0: 66 110 202 172 116 154 64 107 198 143 137 193 158 135 125 97 73 109 143 182 127 64 128 131 138
1: 146 159 189 199 92 77 111 121 166 112 116 184 111 116 71 163 69 153 157 182 128 62 147 126 132
2: 95 114 66 63 181 89 123 207 176 104 150 95 142 129 213 91 151 73 81 140 128 132 150 120 170
3: 98 105 191 99 193 167 166 140 77 159 164 159 147 109 158 182 155 193 76 54 131 140 96 122 104
4: 167 104 165 79 113 108 142 115 154 144 112 156 87 156 163 81 118 98 123 190 123 115 98 128 110
5: 92 150 57 142 150 182 188 72 105 89 187 80 108 140 100 182 145 62 89 149 131 128 96 132 124
6: 91 160 87 116 119 78 163 94 66 89 99 85 132 140 87 193 171 89 93 143 129 148 85 137 116
7: 169 77 184 80 66 202 141 136 200 188 125 164 120 120 100 71 82 176 216 55 137 71 126 118 124
8: 91 147 79 150 155 167 172 87 113 96 176 91 98 138 116 167 146 87 87 135 130 131 107 131 127
9: 93 116 67 159 173 165 56 206 159 116 126 88 86 139 117 158 110 190 77 137 126 98 109 130 134
10: 100 79 177 194 121 83 117 178 84 198 101 122 128 125 84 133 107 106 137 90 124 106 175 128 155
11: 97 135 64 192 167 117 87 65 105 85 56 79 173 126 162 98 195 63 97 138 126 188 135 128 151
12: 149 161 196 89 76 92 143 134 78 101 62 168 155 152 175 69 207 122 149 53 130 191 128 122 138
13: 98 105 60 166 164 159 61 188 142 125 130 79 102 137 126 132 106 175 84 143 131 125 111 131 135
14: 95 137 70 180 156 103 102 66 121 77 179 78 159 136 146 113 194 66 97 142 124 182 123 129 139
15: 167 89 164 100 69 190 129 142 187 165 117 157 123 122 106 86 81 171 210 64 136 73 136 120 110
16: 100 145 85 195 164 109 94 85 97 85 68 87 175 125 147 111 189 67 98 129 125 180 139 127 150
17: 111 143 66 150 143 170 170 89 122 110 155 86 112 136 103 167 130 191 104 144 125 120 111 127 114
18: 85 105 90 108 185 70 129 190 83 118 81 107 121 120 74 119 96 172 86 117 126 104 177 126 62
19: 177 125 189 84 103 107 146 121 146 130 93 178 87 158 160 83 138 107 133 169 123 117 112 126 125
20: 206 141 183 95 180 178 138 164 77 119 170 140 113 108 131 137 119 76 97 59 135 100 106 121 113

148 146 154 77 153 180 138 145 77 119 159 118 97 107 99 85 97 73 97 88 124 74 122 126 133 : 20 8 4
76 80 67 93 194 69 127 188 92 137 63 104 105 118 75 103 84 194 74 116 129 88 186 127 45 : 18 13 9
186 183 187 149 108 109 82 133 153 190 148 178 173 95 105 160 66 149 194 161 125 164 85 114 98 : 1 0 19
118 140 85 182 172 119 96 84 112 97 187 95 160 120 167 103 175 61 99 125 136 163 143 129 148 : 14 16 11
90 172 66 117 134 59 163 84 62 75 85 70 127 146 73 194 176 65 96 163 130 152 83 140 119 : 6 8 5
80 86 70 86 192 70 130 194 89 127 73 102 107 120 74 106 85 192 79 123 125 96 181 125 44 : 18 13 9
150 142 90 198 87 116 91 175 136 200 75 119 130 125 134 167 78 141 176 104 125 80 185 129 68 : 10 1 15
144 168 204 65 75 93 148 142 78 86 205 182 153 150 171 111 186 132 156 49 129 161 139 137 131 : 12 19 20
147 152 189 110 74 111 127 130 76 106 74 166 138 153 159 102 177 139 164 54 131 179 140 128 150 : 12 19 4
153 174 186 100 65 89 160 137 75 86 191 157 148 159 169 90 198 137 162 52 124 171 130 134 144 : 12 19 20
128 162 190 211 81 79 113 117 162 93 111 182 125 121 62 161 59 148 178 181 125 200 134 127 137 : 1 0 19
74 77 67 92 196 71 126 187 92 139 61 104 104 118 73 100 81 192 72 116 128 86 189 128 45 : 18 13 9
171 168 177 157 169 128 81 169 137 115 106 128 157 128 148 207 81 57 85 81 125 94 177 130 161 : 20 10 1
151 179 164 109 72 102 137 143 77 109 75 156 153 146 166 100 185 135 164 63 127 176 143 134 143 : 12 19 16
86 91 179 193 131 79 110 175 102 183 83 128 134 117 67 142 95 105 130 105 124 93 166 125 152 : 10 1 18
92 96 169 116 168 161 150 150 81 159 163 149 152 113 156 179 155 189 99 65 130 143 106 123 116 : 3 20 17
134 136 188 193 89 86 134 122 157 110 116 183 131 117 88 153 86 155 156 183 130 79 125 124 134 : 1 0 19
99 139 62 204 169 107 83 67 120 90 190 83 169 120 176 96 187 62 100 139 138 177 151 129 156 : 14 16 11
81 88 66 110 188 79 119 196 109 130 73 101 101 118 90 118 92 198 79 118 131 89 167 124 64 : 18 13 9
136 170 192 122 79 94 139 127 95 85 68 168 143 149 148 107 160 137 163 77 131 186 136 128 148 : 12 19 4
98 107 88 82 159 101 124 184 171 116 127 106 149 115 199 89 135 196 108 136 129 127 163 130 172 : 2 13 9
94 125 96 97 166 86 102 195 153 108 141 96 145 119 184 116 156 56 101 122 126 153 154 133 161 : 2 14 16
98 106 168 110 190 167 146 153 90 152 159 146 137 114 150 176 148 192 76 69 131 134 98 124 109 : 3 20 17
196 144 181 97 164 184 147 141 69 121 150 154 120 112 123 141 106 75 110 86 126 87 109 128 118 : 20 19 3
98 98 68 110 170 82 117 186 95 145 76 105 116 121 87 112 93 187 95 116 128 97 183 128 68 : 18 13 9
88 184 59 115 136 84 159 84 180 69 100 68 138 150 57 188 188 68 93 160 132 173 86 135 99 : 6 8 5
78 80 68 90 197 66 131 195 94 136 59 106 102 118 74 107 82 196 79 118 126 88 182 132 42 : 18 13 9
106 124 79 144 135 174 190 70 117 111 177 102 129 132 112 152 157 195 81 154 127 139 95 128 123 : 17 8 5
82 170 58 117 140 63 160 82 193 69 94 67 129 148 63 194 177 68 90 166 126 156 80 126 113 : 6 8 5
101 138 55 146 152 187 189 59 115 96 180 87 119 138 96 160 151 199 84 149 128 134 96 130 127 : 17 8 5
98 98 63 73 175 95 111 200 178 121 134 91 148 120 206 89 141 203 87 126 129 132 174 132 181 : 2 13 9
165 151 178 76 161 209 143 155 59 115 146 142 89 119 95 76 52 63 96 89 132 207 141 128 128 : 20 19 4
195 134 180 97 183 189 144 147 65 135 157 149 115 113 118 135 108 51 93 64 126 87 110 128 116 : 20 3 8
88 121 188 140 93 160 75 111 188 129 145 178 158 122 116 112 70 127 154 148 121 59 131 131 140 : 0 1 15
165 137 178 76 143 208 141 152 82 128 142 146 94 118 95 76 57 83 115 80 131 182 138 129 129 : 20 19 4
132 151 177 82 86 98 131 131 73 99 192 161 146 140 177 124 188 131 156 68 128 166 138 134 134 : 12 19 20
134 151 189 205 93 75 120 122 166 94 106 185 123 121 65 161 65 147 177 184 129 62 134 126 142 : 1 0 10
136 165 185 112 95 92 144 136 89 106 70 164 136 144 150 104 190 139 140 53 127 181 141 134 138 : 12 19 16
92 123 164 149 104 152 81 103 175 123 155 158 159 121 124 134 92 117 146 168 122 80 132 130 143 : 0 1 4
